In the rows, 128 means zero.
Rotation paths and how fast each direction turns (degrees per step)
Each turn is a multiple of 5 degrees from 10 to 175, or 0.
Each row of a path follows its step; steps can be skipped.
path 1
step 1: 143; 117; 127; 145; 148; 137; 132; 119; 95; 119; 172; 137; 106; 142; 148; 122; 77; 120; 104; 136; 136; 117; 107; 133; 137; 174; 124; 92; 121; 131; 116; 123; 129; 100; 157; 95; 118; 102; 164; 136; 124; 158; 90; 118; 144; 153
step 2: 101; 128; 166; 145; 107; 122; 98; 111; 130; 91; 125; 124; 133; 127; 121; 108; 145; 109; 154; 95; 92; 127; 113; 175; 125; 109; 120; 115; 100; 169; 138; 131; 122; 143; 103; 112; 120; 121; 91; 144; 102; 162; 151; 116; 142; 160
step 4: 128; 118; 141; 101; 114; 114; 158; 108; 118; 74; 135; 116; 165; 164; 111; 110; 133; 132; 145; 105; 115; 136; 141; 62; 143; 123; 138; 134; 120; 138; 110; 127; 94; 133; 144; 111; 149; 108; 146; 96; 122; 138; 123; 88; 137; 151
step 7: 113; 117; 112; 128; 136; 94; 123; 117; 109; 122; 139; 151; 77; 137; 144; 162; 117; 130; 147; 133; 96; 161; 168; 125; 147; 173; 127; 144; 132; 105; 122; 152; 113; 152; 150; 111; 134; 108; 106; 134; 132; 149; 167; 139; 167; 148
step 8: 112; 149; 137; 146; 127; 130; 114; 126; 112; 121; 96; 77; 137; 135; 147; 133; 127; 137; 130; 126; 151; 138; 73; 153; 95; 148; 109; 165; 124; 140; 145; 124; 142; 135; 132; 99; 145; 156; 120; 167; 154; 169; 104; 160; 136; 106
step 13: 114; 137; 129; 115; 151; 107; 138; 108; 132; 146; 136; 110; 133; 125; 148; 145; 88; 134; 147; 134; 128; 135; 117; 128; 167; 144; 164; 124; 150; 150; 154; 121; 78; 166; 125; 121; 109; 134; 183; 152; 108; 169; 148; 131; 98; 122
step 14: 116; 116; 158; 102; 133; 124; 124; 98; 107; 91; 118; 135; 105; 106; 97; 151; 96; 135; 123; 107; 103; 129; 107; 133; 140; 143; 122; 109; 93; 146; 108; 140; 175; 97; 111; 131; 121; 157; 133; 136; 137; 124; 108; 186; 130; 134
step 15: 123; 140; 145; 152; 145; 111; 114; 114; 134; 120; 150; 163; 153; 142; 131; 50; 147; 96; 159; 161; 100; 104; 134; 124; 126; 126; 106; 143; 152; 151; 134; 108; 150; 149; 137; 125; 108; 145; 155; 157; 143; 133; 140; 143; 113; 127
step 16: 117; 124; 144; 97; 142; 112; 159; 112; 132; 106; 91; 144; 117; 152; 105; 132; 118; 128; 93; 144; 101; 137; 116; 119; 123; 129; 125; 135; 120; 121; 136; 92; 83; 125; 120; 107; 97; 110; 112; 107; 92; 102; 147; 150; 143; 69
Speeds:
132; 130; 128; 135; 137; 134; 126; 130; 134; 131; 134; 126; 137; 131; 135; 132; 119; 119; 136; 130; 135; 113; 120; 120; 124; 132; 126; 130; 120; 126; 140; 128; 136; 136; 137; 124; 127; 131; 132; 129; 132; 122; 126; 126; 134; 126
155
143; 132; 142; 133; 125; 128; 117; 127; 129; 132; 135; 128; 131; 137; 130; 128; 131; 134; 123; 125; 126; 135; 129; 125; 132; 123; 122; 134; 136; 124; 127; 136; 140; 117; 135; 133; 123; 128; 135; 129; 131; 121; 133; 128; 123; 128
125
125; 131; 134; 121; 136; 125; 125; 131; 122; 118; 127; 122; 133; 133; 128; 121; 130; 124; 138; 140; 132; 135; 123; 128; 123; 125; 118; 131; 131; 127; 124; 124; 124; 129; 115; 134; 123; 131; 129; 116; 131; 115; 123; 130; 135; 134
60
126; 125; 136; 123; 119; 140; 130; 133; 130; 129; 122; 125; 126; 135; 126; 118; 132; 123; 127; 129; 126; 126; 138; 121; 122; 119; 122; 131; 122; 132; 134; 126; 128; 128; 136; 120; 120; 127; 120; 114; 123; 134; 122; 125; 120; 119
55
133; 124; 124; 131; 131; 131; 126; 129; 117; 123; 128; 130; 118; 122; 115; 130; 126; 121; 123; 135; 132; 132; 134; 133; 114; 129; 136; 136; 120; 120; 138; 130; 134; 118; 128; 131; 127; 131; 140; 123; 124; 131; 132; 130; 134; 127
160
125; 133; 130; 126; 119; 126; 125; 142; 125; 132; 133; 128; 122; 122; 125; 132; 129; 120; 129; 125; 144; 134; 126; 128; 135; 135; 117; 129; 137; 122; 136; 118; 129; 122; 128; 125; 131; 124; 117; 132; 134; 130; 128; 120; 133; 122
35
